First come named moves, each a turn or a mirror, each shown by rows before and after it. For each pair of rows after them, which moves, in which order, take the first row to the second? The first pair is done for you.
move bipal:
[ 14   1  -9   4 -24  12  -8   3   5  15   5  10] |-> [  5   0 -11  11 -21  19   8   7   6   8  -3  12]
[-18  -5  -3  21  15  30  39 -26 -15   0 -13  -5] |-> [ 16  -3  -1  -7   4  10 -21 -46 -20  21  24 -16]
[ -6  -3  -1  14  -2   9  25   4   4 -14 -28  -6] |-> [ 24  -1   1 -11 -13  -9 -26 -12  -4   3   4 -16]
move gare:
[ 13 -27  -4  -8  -9  -8 -17  12  23  -2 -14 -14] |-> [ 12 -26   0  -8  -7 -18 -19  16  22  -3  -6 -12]
[-18  -7  20  -3  28 -19  -4 -15  -8   1  -5 -15] |-> [-12 -11  11  -6  24   5   2 -26  -3   2 -16 -21]
[ -8  11  23   7  18 -19   1  -3  -5  11  -4   8] |-> [  0   1   7   3  12  18  12 -18  -1  10 -21  -2]
[  2 -21 -13   5  -7  -9   1  31  10 -14  -1  28] |-> [  9 -25 -17   8  -8   5   6  23  10 -13  -9  24]
move vezo:
[ -3   7   7  13  12   6  17 -26  -1   0   6 -22] |-> [ 13  -7  -9   7 -19 -10 -25   0   3   6  25  -3]
[-19  -1  -8  10  -4   9  15   6   7 -12 -10  15] |-> [-14  -4 -13   7 -11   4   5  12   7 -11  -6  18]
[-21  22  15   3  31 -29 -16  -7 -17  11  13  23] |-> [-18  22  13   0  28 -32 -21  -2 -16  13  13  24]
move lufu:
[  5  15   9 -21  24  -7  -1 -22 -14  16   0  -7] |-> [ -6  14  17 -13  28 -25   3  -7 -10   8   0  -4]
[-21  18   5   2   0 -12  23   8 -10  -5   1  15] |-> [-19  10   1   3  -9 -12  20  21  -3 -10  -4  18]
[ -3 -16 -12  10 -19   6  10  17  13  -8 -10  22] |-> [  7 -12 -17   7 -20  24   8   3   9  -1 -10  17]
[ -8  18  19   0  16 -23 -17  -7 -17   6   6  -1] |-> [-12   9  17   5  11 -34 -16   9  -8   0   3   6]
Pairs:
Between the rows of a pair lie two moves.
[  2  -3 -13  -4   0  20   4   2   0   2 -11   5] |-> [ -7  10   4  -1  14 -10  -2   9 -10   5   8  11]
lufu gare
[ 34 -18  -1 -18 -11 -22 -41   8  21  -5   2 -21] |-> [-11 -15   7  15   6 -28  14  37  28 -31 -23  -1]
bipal gare
[  5   2 -24 -12 -34  15 -14   8  24  14   5  21] |-> [-10  12 -24  -5 -21  34  16  -3  19  12  -7  21]
lufu bipal
[ 18  -9 -12 -14 -12  -2 -11  10  13 -10  -6 -13] |-> [ 15  -7 -16 -10  -6  15   5   4  10 -11 -15 -12]
bipal lufu
[  2  -9 -16   5 -18   8 -19  14   0 -10  16  12] |-> [ -5  -6 -19  10 -13  26   5   8  -3 -13   5  12]
lufu bipal
[  3 -10 -17   8 -13  15  17  20   9  -4  -2  20] |-> [  5  -9 -14   5 -20  10   8  23   9  -2   7  25]
gare lufu
[  4  -3 -24  12  -2 -10  10  43  18  -5  -9   0] |-> [ 28   0 -29  -8 -12  -3 -21  25  12  11   7  -9]
bipal lufu
[-10  -6  27  -9   7 -36   3   6   4 -15   8 -13] |-> [ 15 -28  -7 -15 -23   5 -14   4  16 -10  -2 -11]
gare vezo
[-11  20  10   7   7 -14  -7 -18 -18   7  14   5] |-> [-24  11   8  18   5 -19   8   2  -9  -6   1  15]
bipal lufu
[ -6  10  -6  -9  10   1  -7 -10  -4   6   1 -17] |-> [ -4   1 -16  -7  -6  -4 -17   9   4   5   6  -1]
bipal vezo
[-10  15  12   9  20 -17   7   1 -18   2  12   5] |-> [ -7   9   3  10  20  13  24 -11 -14   0  -7  -4]
gare lufu
[ -8 -34 -16   6  10  53  22  -5  11 -13 -30 -12] |-> [-22 -31   5  12   0 -31 -19  50  16 -18   7  20]
gare lufu
[ 12   9  -5 -20   0  24 -17 -28 -11  17  10 -10] |-> [ -2  21  15 -13  18  -4 -12 -24 -19  16  18  -8]
gare vezo
[  1  16   4  -3  -5 -22 -18   1 -13  10  25  17] |-> [  3   5  -1   0 -14 -21 -21  14  -6   4  21  21]
lufu lufu
[-30   0   2  23  33 -17  33  12  -5 -16 -29   1] |-> [ -5 -21 -23  16 -13 -23 -20  43   8  -8  -9  27]
gare vezo
[ 16 -19 -18  12  -9  -7  13  35  14   4 -22   2] |-> [  3  -7  -3  18  11 -10  34  21   9   0 -26  -8]
gare vezo
[-37 -10 -28   8 -15  30  28  45   5 -22 -21  10] |-> [-44  10  -7   6  -7 -21   5  57  -7 -15  15  26]
lufu gare
[-22 -23  19   0  10  -7  16  15  10 -14 -34 -14] |-> [  9 -29  16 -20 -10  -9 -33   4   8   4  -9 -21]
lufu bipal
[-33  10  26  17  -1 -46  17  30   0  -3  10  17] |-> [ -6 -25 -13  13 -46  -2  -4  42  25  -5 -10  21]
lufu lufu
[  6  -9  -9   6  -5   2 -17  -4   3   4 -18  12] |-> [  2   0   1   7   3 -13 -23  -6  -2   7  -8  15]
lufu gare
[ 16  18  19  -7  22  11  26  -6  19   0 -13 -23] |-> [ 39   6   2 -17 -13   3 -21  10  23   9  10  -2]
vezo lufu
[-15 -12  12  33  18   9  -2 -39   5   0  -5 -19] |-> [ -9 -15  11  30  -1 -23 -39 -12   8   2  20   1]
gare vezo
[ 28 -15 -26 -25 -27  26 -36 -16   3  19  24  -9] |-> [ -8  -2 -27   3  -4  59  40 -14   0  -1 -14   0]
bipal lufu
[ -6  16  10  -1   0 -25  -4  15   1  -3  19  15] |-> [-14  10  14   6   5 -23  10  21   7 -11   5  11]
vezo lufu
[  6 -14   3   5  -4   3 -11  -3 -12   6  -6 -13] |-> [ -7 -11   7  14   0  -3   5   7 -13  -3 -13  -8]
gare bipal
[  3  -1  18  -5   6 -33 -18  19  13 -11  -1  -7] |-> [ -2   0  19  -2  18 -11  13   0  15 -15 -22 -23]
lufu vezo
[-19  -2  -1   6  -7 -15  -8  41   8   5   4  21] |-> [ -9  -8 -17   4  -8  34  14  14  11   5 -24   3]
gare vezo
[ 21  13  18 -33  15   5 -20 -29 -13  21   3 -35] |-> [ 16  11  23 -29   8 -28 -39  -1 -12  15  18 -21]
lufu vezo
[-30  21 -25  -5   2  28   5 -26 -16  13   1 -20] |-> [-38  26 -11  -3   0 -18 -19  -1 -21  14  26  -1]
gare vezo
[ 32 -31 -39  13 -20   3 -25 -10  11  27  15   2] |-> [ 28 -20 -31  11 -12 -15 -34 -13   2  33  32   5]
gare lufu
[  0 -24 -13  14  -7  24  44  14  39 -20 -75 -32] |-> [ 45 -14   9 -28 -21 -43 -64  -3  21  15   5 -45]
bipal gare
[ 18  -7 -19  -3 -14  10  -9   3   2   3   2  12] |-> [ 11   7 -10  -4   2  21   8 -17  -5   7  -4   1]
lufu vezo
[-16   3   4   9   9  22  45  16 -20  -7 -17   1] |-> [  6 -15 -16   2 -27  17   1  42  -8  -3  -1  20]
vezo gare
[ -9  -7  -4  14   1 -19 -12  -9  -2  -3  20 -32] |-> [  1 -16 -15  11  -9  -3 -16 -12   4  -2  14 -33]
gare vezo
[ -8 -15  17  11  23 -13  45   4  10 -13 -32 -19] |-> [  9 -38  -6   9 -19 -22  -1  40  25 -12 -17   3]
lufu vezo
[-10  -2 -16   0 -22  15   0  16   0  23   2  50] |-> [-31  18   8   7   8  -4  25   5 -10  18   1  41]
vezo gare
